[[131 124 126 135 120 128 138 124 119]
 [131 114 124 150 106 125 153 119 104]
 [100 105 145 129 131 115 106 130 149]
 [145 133 120 135 114 135 151 120 107]
 [114 105 133 147 114 118 135 124 120]
 [112 119 140 121 135 122 108 131 147]
 [134 134 126 124 129 132 130 127 127]]
->
[[131 124 126 135 120 128 138 124 119]
 [100 105 145 129 131 115 106 130 149]
 [114 105 133 147 114 118 135 124 120]
 [134 134 126 124 129 132 130 127 127]]

[[126 135 136 105 118]
 [136 130 137 114 117]
 [126 137 135 105 118]
 [136 126 136 117 120]
 [133 129 135 108 113]
 [117 141 137 100 115]
 [130 129 135 109 118]
 [118 145 139 101 117]]
->
[[126 135 136 105 118]
 [126 137 135 105 118]
 [133 129 135 108 113]
 [130 129 135 109 118]]

[[120 135 146 127 117 139 118 137 125 129 138 128]
 [131 139 126 134 132 123 141 136 122 122 138 118]
 [128 121 133 126 135 139 116 118 120 130 114 141]
 [117 123 124 127 132 121 138 110 135 132 122 132]
 [137 130 119 131 142 129 138 125 128 113 146 126]
 [126 125 122 125 137 123 127 109 116 124 127 131]
 [149 115 126 122 132 133 120 124 133 122 115 136]
 [131 123 126 135 136 132 142 127 131 116 138 123]]
->
[[120 135 146 127 117 139 118 137 125 129 138 128]
 [128 121 133 126 135 139 116 118 120 130 114 141]
 [137 130 119 131 142 129 138 125 128 113 146 126]
 [149 115 126 122 132 133 120 124 133 122 115 136]]

[[126 122 101 123 131 110 139 134 105 122 121 134 119 118 120]
 [126 135 148 132 139 146 140 124 145 134 132 118 140 119 126]]
->
[[126 122 101 123 131 110 139 134 105 122 121 134 119 118 120]]

[[106 155 110]
 [104 152 109]
 [112 150 108]
 [111 151 108]]
->
[[106 155 110]
 [112 150 108]]

[[112 141 135 145 115 132 125 104]
 [144 144 145 132 112 147 142 109]
 [111 146 147 148 118 110 118 145]
 [113 104 111 146 143 122 107 113]
 [110 106 112 149 141 115 109 114]
 [107 125 133 147 140 121 112 120]
 [114 113 111 117 147 140 110 145]
 [151 115 110 128 110 147 128 107]
 [145 145 147 108 125 114 147 146]
 [145 109 114 114 119 138 110 108]
 [113 137 143 147 138 115 106 120]]
->
[[112 141 135 145 115 132 125 104]
 [111 146 147 148 118 110 118 145]
 [110 106 112 149 141 115 109 114]
 [114 113 111 117 147 140 110 145]
 [145 145 147 108 125 114 147 146]
 [113 137 143 147 138 115 106 120]]
---
[[118 103 127 148 154 112 152 149 118 113 144 121 103 117 150 112]
 [148 139 151 107 149 154 106 112 149 104 150 145 149 152 101 108]
 [111 121 128 121 147 155  99 141 126 103 130 108 152 149 101 117]]
->
[[148 139 151 107 149 154 106 112 149 104 150 145 149 152 101 108]
 [111 121 128 121 147 155  99 141 126 103 130 108 152 149 101 117]
 [118 103 127 148 154 112 152 149 118 113 144 121 103 117 150 112]]

[[129 128]
 [113 142]
 [126 106]]
->
[[113 142]
 [129 128]
 [126 106]]

[[141 132 141 131 130 144 125 120 118 135 135]
 [ 99 128 104 113 106 113 137 128 143 118 116]
 [121 130 124 117 136 132 115 119 131 127 122]
 [125 121 127 131 141 132 138 142 130 141 121]
 [114 115 122 121 123 135 121 120 139 130 114]
 [130 134 128 146 128 129 131 141 118 132 134]
 [112 125 133 152 130 129 116 137 131 130 129]]
->
[[130 134 128 146 128 129 131 141 118 132 134]
 [141 132 141 131 130 144 125 120 118 135 135]
 [121 130 124 117 136 132 115 119 131 127 122]
 [ 99 128 104 113 106 113 137 128 143 118 116]
 [112 125 133 152 130 129 116 137 131 130 129]
 [125 121 127 131 141 132 138 142 130 141 121]
 [114 115 122 121 123 135 121 120 139 130 114]]

[[108 140 140 132 127 105 149 152]
 [104 141 141 129 129 107 146 155]
 [130 148 137 105 107 107 121 146]
 [141 143 133 104 105 110 110 139]
 [151 120 118 120 121 147 103 108]
 [114 109 121 153 149 143 149 117]
 [121 146 138 118 118 101 134 155]
 [103 122 129 151 147 122 158 140]]
->
[[130 148 137 105 107 107 121 146]
 [121 146 138 118 118 101 134 155]
 [141 143 133 104 105 110 110 139]
 [104 141 141 129 129 107 146 155]
 [108 140 140 132 127 105 149 152]
 [103 122 129 151 147 122 158 140]
 [151 120 118 120 121 147 103 108]
 [114 109 121 153 149 143 149 117]]

[[138 134 143 149 118 129 130 134 121 129 127 119 124 140 133]
 [108 107 118 132 116 130 134 129 122 124 125 132 129 114 116]
 [145 121 136 138 122 138 134 124 138 121 129 148 138 128 106]]
->
[[138 134 143 149 118 129 130 134 121 129 127 119 124 140 133]
 [145 121 136 138 122 138 134 124 138 121 129 148 138 128 106]
 [108 107 118 132 116 130 134 129 122 124 125 132 129 114 116]]

[[114 111 106]
 [150 116 118]
 [149 108 105]
 [122 130 120]
 [120 134 149]
 [119 126 150]
 [111 113 137]
 [141 137 124]]
->
[[141 137 124]
 [120 134 149]
 [122 130 120]
 [119 126 150]
 [150 116 118]
 [111 113 137]
 [114 111 106]
 [149 108 105]]

[[119 120 120 120 117 120 117 118 122 119]
 [136 149 135 134 138 136 145 146 134 137]
 [154 138 154 154 155 154 153 139 154 154]
 [155 140 154 154 156 155 154 141 154 155]
 [147 143 146 145 147 146 151 143 145 147]
 [132 116 133 133 134 133 130 118 133 132]
 [138 121 139 140 134 139 128 121 141 138]]
->
[[136 149 135 134 138 136 145 146 134 137]
 [147 143 146 145 147 146 151 143 145 147]
 [155 140 154 154 156 155 154 141 154 155]
 [154 138 154 154 155 154 153 139 154 154]
 [138 121 139 140 134 139 128 121 141 138]
 [119 120 120 120 117 120 117 118 122 119]
 [132 116 133 133 134 133 130 118 133 132]]

[[135 128]
 [137 124]
 [114 106]
 [128 134]
 [130 122]
 [124 127]]
->
[[128 134]
 [135 128]
 [124 127]
 [137 124]
 [130 122]
 [114 106]]
---
[[122 134 120 119 129 126 125 126 151 133 129]
 [123 130 125 127 127 126 127 131 147 129 121]
 [120 133 124 124 125 126 127 128 150 132 124]]
->
[[122 120 129 125 151 129]
 [123 125 127 127 147 121]
 [120 124 125 127 150 124]]

[[122 115 121 118 137 123 132 126 136]
 [135 126 127 144 129 105 130 130 127]
 [120 135 139 104 130 144 116 122 137]]
->
[[122 121 137 132 136]
 [135 127 129 130 127]
 [120 139 130 116 137]]

[[125 126 125 131]
 [117 114 107 141]
 [114 122 120 143]
 [108 123 122 150]
 [124 113 113 133]
 [120 112 106 138]]
->
[[125 125]
 [117 107]
 [114 120]
 [108 122]
 [124 113]
 [120 106]]

[[102 106 104 117 150]
 [150 110 101 105 108]
 [149 108 104 104 149]
 [101 102 155 149 154]
 [156 103 105 114 157]
 [103 107 116 120 152]]
->
[[102 104 150]
 [150 101 108]
 [149 104 149]
 [101 155 154]
 [156 105 157]
 [103 116 152]]

[[110 109 114 113 111 126 114 147 116 112 112 108 112 112 113]
 [143 142 145 127 144 143 144 118 143 139 128 141 142 131 148]
 [146 149 144 145 145 133 141 112 144 147 138 145 139 143 146]]
->
[[110 114 111 114 116 112 112 113]
 [143 145 144 144 143 128 142 148]
 [146 144 145 141 144 138 139 146]]

[[140 137 136 136 136 136]
 [132 135 135 135 135 135]
 [144 145 146 146 146 146]
 [137 138 137 138 137 138]
 [154 154 154 154 154 154]
 [135 137 138 139 138 138]
 [151 152 152 152 152 152]]
->
[[140 136 136]
 [132 135 135]
 [144 146 146]
 [137 137 137]
 [154 154 154]
 [135 138 138]
 [151 152 152]]

[[102 152 104 105]
 [154 100 146 142]
 [155 108 154 149]
 [152 106 153 154]
 [105 152  98 107]
 [149  99 146 145]
 [151 107 150 152]
 [155 105 154 152]]
->
[[102 104]
 [154 146]
 [155 154]
 [152 153]
 [105  98]
 [149 146]
 [151 150]
 [155 154]]

[[125 115 141 138 137 129 121 125 128 141 121 130]
 [103 144 149 149 116 155 141 149 153 116 103 110]
 [118 147 126 127 114 142 137 139 141 108 119 117]
 [127 146 124 118 119 133 140 137 133 113 129 123]
 [148 113 105 109 139 112 121 107 115 140 148 144]
 [135 127 133 124 129 115 127 132 119 131 133 133]
 [117 124 137 143 131 138 128 132 138 134 113 123]]
->
[[125 141 137 121 128 121]
 [103 149 116 141 153 103]
 [118 126 114 137 141 119]
 [127 124 119 140 133 129]
 [148 105 139 121 115 148]
 [135 133 129 127 119 133]
 [117 137 131 128 138 113]]
---
[[119 123 135 133 123]
 [122 121 118 130 132]
 [113 105 119 130 131]]
->
[[123 135]
 [121 118]]

[[122 154 130 129 132]
 [127 154 141 132 116]
 [132 154 121 118 123]
 [120 154 126 124 123]]
->
[[154 130]
 [154 141]]

[[130 117 133 140 134]
 [116 154 124 132 139]
 [141 126 114 144 110]
 [137 129 116 142 115]
 [145 113 113 112 133]]
->
[[117 133]
 [154 124]]

[[109 131 116]
 [125 107 147]
 [135 106 131]
 [127 135 109]
 [127 124 150]]
->
[[131 116]
 [107 147]]

[[151 129 116]
 [141 109 144]
 [129 108 101]]
->
[[129 116]
 [109 144]]

[[150 107 131 154]
 [145 104 130 149]
 [155 102 129 154]]
->
[[107 131]
 [104 130]]
